In the data rows, zero lies at 4.5, halfway between 4 and 5.
Here are some points, one per row:
[6. 2. 4. 7. 4. 5. 1. 6. 6. 5. 5. 8. 2. 5. 4. 4. 4. 2. 4. 5. 5. 3. 4. 5. 2. 4. 5. 6. 6. 4. 5. 6.]
[5. 5. 5. 4. 4. 6. 4. 3. 5. 7. 6. 4. 6. 4. 8. 4. 2. 3. 3. 5. 3. 4. 7. 4. 4. 3. 8. 5. 3. 6. 5. 4.]
[1. 0. 0. 0. 0. 0. 0. 2. 3. 4. 4. 4. 6. 6. 4. 4. 4. 5. 5. 6. 6. 8. 8. 9. 9. 9. 8. 9. 7. 6. 4. 3.]
[5. 2. 4. 5. 6. 6. 5. 4. 6. 2. 7. 4. 6. 4. 5. 5. 3. 3. 3. 3. 3. 6. 3. 3. 6. 7. 3. 6. 5. 3. 6. 5.]
[4. 5. 1. 4. 7. 5. 7. 7. 8. 3. 6. 5. 0. 5. 3. 5. 6. 2. 3. 5. 4. 4. 4. 3. 5. 5. 7. 5. 6. 5. 4. 5.]
[3. 4. 5. 3. 4. 5. 4. 6. 6. 3. 4. 1. 5. 6. 4. 3. 2. 3. 3. 1. 5. 3. 2. 3. 5. 4. 4. 6. 3. 3. 6. 4.]
[6. 5. 5. 6. 3. 7. 4. 7. 5. 5. 8. 3. 5. 6. 3. 6. 7. 3. 5. 2. 4. 4. 7. 4. 6. 4. 5. 8. 6. 5. 4. 3.]
[4. 0. 3. 3. 4. 5. 6. 4. 4. 6. 4. 4. 4. 5. 3. 6. 5. 7. 7. 7. 9. 9. 6. 5. 6. 6. 5. 5. 4. 4. 1. 3.]
[9. 7. 6. 1. 2. 3. 2. 8. 1. 2. 2. 1. 7. 8. 4. 3. 4. 4. 3. 9. 2. 9. 2. 2. 2. 2. 1. 6. 2. 1. 1. 1.]
[3. 6. 5. 4. 4. 6. 6. 3. 6. 3. 3. 5. 6. 6. 5. 8. 6. 3. 7. 5. 6. 6. 2. 6. 1. 5. 3. 4. 4. 4. 5. 4.]
[5. 5. 5. 2. 6. 6. 3. 3. 4. 7. 4. 4. 7. 5. 7. 4. 6. 3. 4. 7. 5. 1. 5. 4. 2. 5. 3. 4. 6. 4. 7. 6.]
[2. 6. 4. 7. 3. 2. 7. 4. 7. 4. 4. 5. 5. 5. 5. 2. 2. 4. 3. 5. 2. 3. 4. 4. 5. 4. 5. 6. 4. 4. 6. 4.]
[2. 8. 5. 2. 4. 2. 2. 4. 2. 4. 6. 4. 4. 6. 3. 5. 4. 4. 5. 3. 5. 3. 2. 4. 2. 1. 1. 6. 2. 4. 3. 4.]
[6. 5. 4. 6. 5. 3. 5. 2. 4. 6. 5. 3. 4. 6. 7. 6. 6. 4. 6. 5. 6. 5. 6. 5. 3. 5. 3. 2. 3. 4. 3. 3.]
[6. 7. 3. 3. 6. 4. 7. 6. 6. 4. 4. 6. 7. 6. 6. 5. 4. 4. 5. 4. 4. 4. 4. 5. 6. 4. 3. 4. 7. 5. 5. 5.]
[5. 3. 6. 7. 6. 6. 4. 5. 5. 7. 5. 2. 4. 3. 3. 3. 4. 1. 3. 4. 5. 6. 5. 8. 7. 3. 4. 3. 7. 4. 6. 5.]
[6. 4. 5. 3. 5. 6. 4. 4. 5. 5. 5. 5. 5. 7. 4. 9. 4. 5. 3. 6. 5. 2. 5. 4. 4. 6. 2. 4. 2. 6. 7. 6.]
[3. 4. 6. 4. 4. 3. 6. 6. 5. 3. 9. 4. 4. 4. 5. 7. 6. 8. 8. 7. 4. 7. 4. 4. 5. 2. 5. 5. 2. 5. 7. 6.]
[5. 4. 6. 3. 5. 4. 5. 3. 6. 4. 7. 6. 7. 5. 5. 3. 6. 5. 6. 2. 4. 6. 6. 5. 1. 4. 7. 2. 5. 5. 7. 7.]
[8. 7. 5. 5. 5. 3. 6. 6. 4. 3. 3. 1. 2. 3. 1. 2. 3. 5. 5. 4. 8. 3. 5. 9. 4. 4. 7. 5. 5. 5. 6. 5.]
[3. 5. 4. 4. 3. 6. 5. 5. 3. 5. 4. 5. 6. 3. 6. 4. 5. 2. 4. 2. 4. 3. 3. 6. 6. 1. 1. 4. 7. 8. 3. 4.]
[7. 5. 3. 3. 6. 6. 7. 3. 4. 4. 4. 8. 4. 4. 5. 2. 4. 5. 4. 0. 3. 5. 6. 5. 7. 5. 4. 6. 4. 3. 5. 2.]
[4. 2. 7. 3. 4. 6. 5. 5. 2. 5. 5. 8. 4. 3. 3. 4. 6. 5. 4. 4. 1. 3. 2. 7. 5. 5. 4. 5. 5. 4. 4. 7.]
[5. 5. 2. 5. 2. 7. 4. 4. 4. 4. 4. 4. 7. 4. 3. 7. 5. 8. 4. 5. 4. 2. 3. 4. 5. 3. 4. 3. 4. 5. 4. 5.]
[5. 4. 6. 4. 5. 5. 7. 3. 5. 4. 4. 6. 5. 7. 5. 8. 5. 6. 5. 3. 6. 5. 6. 3. 4. 3. 1. 7. 5. 5. 4. 5.]
[2. 5. 5. 7. 3. 8. 7. 6. 4. 4. 4. 2. 3. 2. 2. 2. 3. 4. 4. 3. 5. 3. 6. 5. 5. 6. 6. 7. 5. 2. 4. 7.]
[4. 6. 3. 5. 5. 5. 4. 4. 6. 6. 6. 4. 3. 5. 5. 5. 4. 4. 1. 5. 1. 4. 5. 5. 4. 7. 4. 4. 3. 7. 3. 4.]
[5. 3. 6. 4. 3. 3. 5. 7. 5. 5. 5. 8. 6. 0. 6. 6. 3. 5. 4. 5. 5. 4. 4. 3. 2. 4. 3. 5. 7. 5. 7. 3.]
[4. 5. 4. 3. 4. 5. 6. 6. 9. 7. 2. 2. 2. 2. 2. 3. 4. 3. 5. 3. 2. 7. 5. 5. 4. 7. 3. 3. 4. 6. 4. 7.]
[4. 3. 6. 4. 4. 6. 4. 5. 7. 7. 2. 5. 4. 6. 3. 3. 5. 4. 6. 2. 3. 4. 3. 3. 5. 3. 6. 6. 4. 7. 7. 2.]
[6. 4. 1. 4. 4. 6. 5. 4. 3. 4. 5. 4. 6. 3. 5. 7. 3. 2. 8. 4. 2. 3. 3. 1. 3. 4. 9. 3. 6. 3. 3. 5.]
[2. 4. 4. 4. 4. 6. 5. 6. 3. 3. 4. 6. 2. 6. 7. 5. 5. 5. 7. 7. 6. 6. 6. 3. 6. 4. 4. 2. 4. 6. 2. 4.]
[3. 3. 5. 3. 5. 3. 4. 5. 4. 7. 1. 4. 2. 4. 4. 8. 5. 7. 4. 4. 6. 4. 7. 2. 3. 3. 5. 2. 3. 2. 4. 4.]
[3. 5. 4. 7. 6. 4. 2. 4. 7. 4. 2. 5. 7. 2. 6. 6. 7. 7. 5. 5. 6. 7. 3. 5. 5. 4. 4. 4. 2. 4. 2. 3.]
[4. 5. 6. 4. 7. 6. 6. 5. 4. 5. 5. 3. 3. 4. 6. 3. 4. 5. 1. 3. 6. 5. 2. 4. 6. 7. 6. 6. 4. 6. 1. 5.]
[5. 1. 3. 6. 4. 1. 8. 3. 4. 4. 5. 3. 6. 6. 3. 3. 7. 4. 3. 4. 4. 2. 5. 3. 3. 4. 5. 2. 5. 7. 4. 5.]
[3. 4. 4. 7. 4. 3. 4. 7. 5. 3. 4. 4. 6. 7. 8. 3. 4. 5. 5. 4. 4. 3. 5. 4. 3. 4. 4. 5. 6. 7. 6. 4.]
[4. 4. 6. 3. 8. 4. 4. 5. 6. 6. 5. 4. 3. 4. 3. 4. 1. 5. 6. 4. 2. 1. 6. 4. 4. 6. 4. 5. 7. 5. 5. 2.]
[5. 3. 5. 4. 6. 3. 3. 5. 6. 3. 4. 4. 6. 5. 6. 6. 7. 5. 4. 4. 5. 5. 5. 4. 6. 2. 4. 2. 5. 1. 4. 8.]
[4. 1. 4. 5. 7. 5. 6. 4. 3. 5. 6. 5. 3. 5. 4. 5. 2. 1. 2. 5. 3. 4. 4. 7. 4. 3. 5. 5. 3. 6. 5. 5.]
[6. 6. 3. 5. 3. 4. 5. 4. 4. 8. 4. 7. 4. 7. 5. 4. 5. 7. 4. 5. 4. 5. 3. 4. 5. 4. 4. 4. 6. 4. 6. 5.]
[6. 5. 4. 6. 4. 6. 6. 6. 3. 5. 4. 4. 3. 0. 4. 2. 0. 4. 5. 5. 6. 5. 5. 6. 5. 7. 4. 5. 4. 5. 7. 5.]
[3. 6. 6. 5. 5. 3. 4. 6. 5. 5. 5. 8. 6. 5. 5. 4. 4. 2. 2. 4. 8. 4. 3. 2. 7. 6. 6. 3. 4. 5. 5. 5.]
[6. 5. 4. 5. 2. 5. 3. 4. 7. 3. 5. 6. 4. 5. 5. 6. 5. 7. 3. 3. 4. 3. 6. 3. 2. 3. 5. 4. 4. 8. 2. 5.]
[2. 7. 3. 6. 7. 5. 3. 5. 3. 8. 7. 6. 6. 4. 1. 6. 5. 4. 4. 3. 4. 6. 5. 4. 5. 6. 6. 3. 7. 6. 7. 3.]
[7. 8. 7. 6. 5. 3. 3. 0. 2. 1. 0. 1. 0. 2. 3. 5. 3. 5. 5. 6. 4. 6. 5. 4. 9. 4. 6. 5. 7. 7. 9. 8.]
[1. 4. 4. 5. 5. 5. 5. 4. 3. 6. 6. 2. 4. 4. 8. 5. 5. 7. 6. 6. 7. 7. 6. 4. 3. 3. 3. 4. 5. 4. 3. 5.]
[7. 6. 6. 4. 5. 3. 4. 7. 4. 4. 5. 5. 7. 4. 2. 3. 2. 2. 2. 5. 1. 5. 7. 3. 6. 5. 4. 4. 2. 5. 3. 4.]
[4. 4. 5. 5. 5. 6. 6. 2. 5. 5. 6. 3. 4. 5. 5. 3. 8. 7. 8. 9. 6. 2. 5. 5. 7. 5. 3. 3. 4. 3. 4. 1.]
[5. 3. 5. 7. 6. 3. 3. 6. 3. 4. 4. 4. 6. 6. 7. 6. 6. 5. 8. 5. 2. 2. 2. 4. 5. 6. 5. 5. 4. 5. 4. 4.]
There is one direction along which these points spread out most. For each point below, how far along it does it lie, from 0 to 99? The average is 50, and the first point in the table lies past the average. One standard deviation of the points above along it is 16.
[4. 6. 4. 3. 4. 4. 6. 5. 4. 6. 4. 5. 6. 3. 5. 4. 9. 4. 1. 6. 2. 5. 2. 4. 3. 3. 6. 7. 2. 5. 7. 4.] 48
[6. 5. 2. 6. 7. 4. 4. 3. 5. 7. 5. 6. 5. 6. 5. 3. 3. 6. 4. 3. 3. 4. 5. 6. 4. 3. 4. 8. 4. 3. 5. 6.] 57
[4. 3. 5. 5. 3. 2. 4. 5. 2. 3. 4. 3. 4. 7. 4. 5. 5. 5. 4. 5. 5. 8. 4. 5. 3. 4. 3. 2. 3. 1. 4. 1.] 26
[4. 3. 4. 5. 5. 4. 3. 3. 5. 4. 4. 6. 6. 5. 5. 4. 5. 4. 9. 5. 8. 5. 6. 6. 6. 3. 4. 2. 0. 5. 3. 6.] 31
[7. 6. 7. 6. 7. 5. 2. 2. 0. 0. 1. 2. 1. 2. 4. 3. 7. 5. 5. 4. 5. 6. 6. 5. 3. 9. 6. 7. 7. 8. 6. 7.] 67
[6. 6. 8. 4. 2. 4. 6. 6. 5. 6. 5. 5. 4. 7. 6. 7. 3. 5. 3. 3. 4. 3. 4. 8. 4. 7. 7. 3. 5. 3. 5. 5.] 56
[3. 4. 3. 3. 4. 2. 5. 3. 5. 3. 5. 5. 3. 0. 5. 7. 7. 4. 6. 6. 6. 4. 8. 7. 6. 5. 4. 5. 3. 1. 1. 1.] 34
[0. 4. 3. 5. 4. 7. 3. 5. 4. 2. 4. 7. 3. 6. 4. 3. 5. 8. 5. 7. 5. 6. 8. 7. 5. 5. 4. 1. 4. 2. 4. 2.] 34
[5. 6. 4. 5. 2. 4. 3. 3. 4. 7. 6. 6. 3. 4. 5. 4. 7. 3. 7. 2. 4. 4. 4. 1. 4. 7. 2. 5. 4. 2. 5. 6.] 46
[4. 7. 9. 5. 5. 6. 4. 3. 5. 2. 2. 4. 6. 4. 0. 1. 1. 2. 3. 7. 4. 6. 5. 4. 3. 4. 5. 7. 5. 4. 2. 4.] 64
[5. 4. 5. 4. 4. 4. 2. 0. 6. 5. 8. 4. 4. 4. 5. 4. 3. 7. 4. 3. 4. 4. 0. 4. 4. 4. 4. 3. 7. 4. 3. 4.] 46
[3. 6. 5. 5. 5. 4. 7. 6. 5. 7. 5. 5. 6. 6. 5. 4. 4. 4. 6. 5. 4. 5. 3. 5. 4. 5. 5. 6. 8. 5. 2. 7.] 52
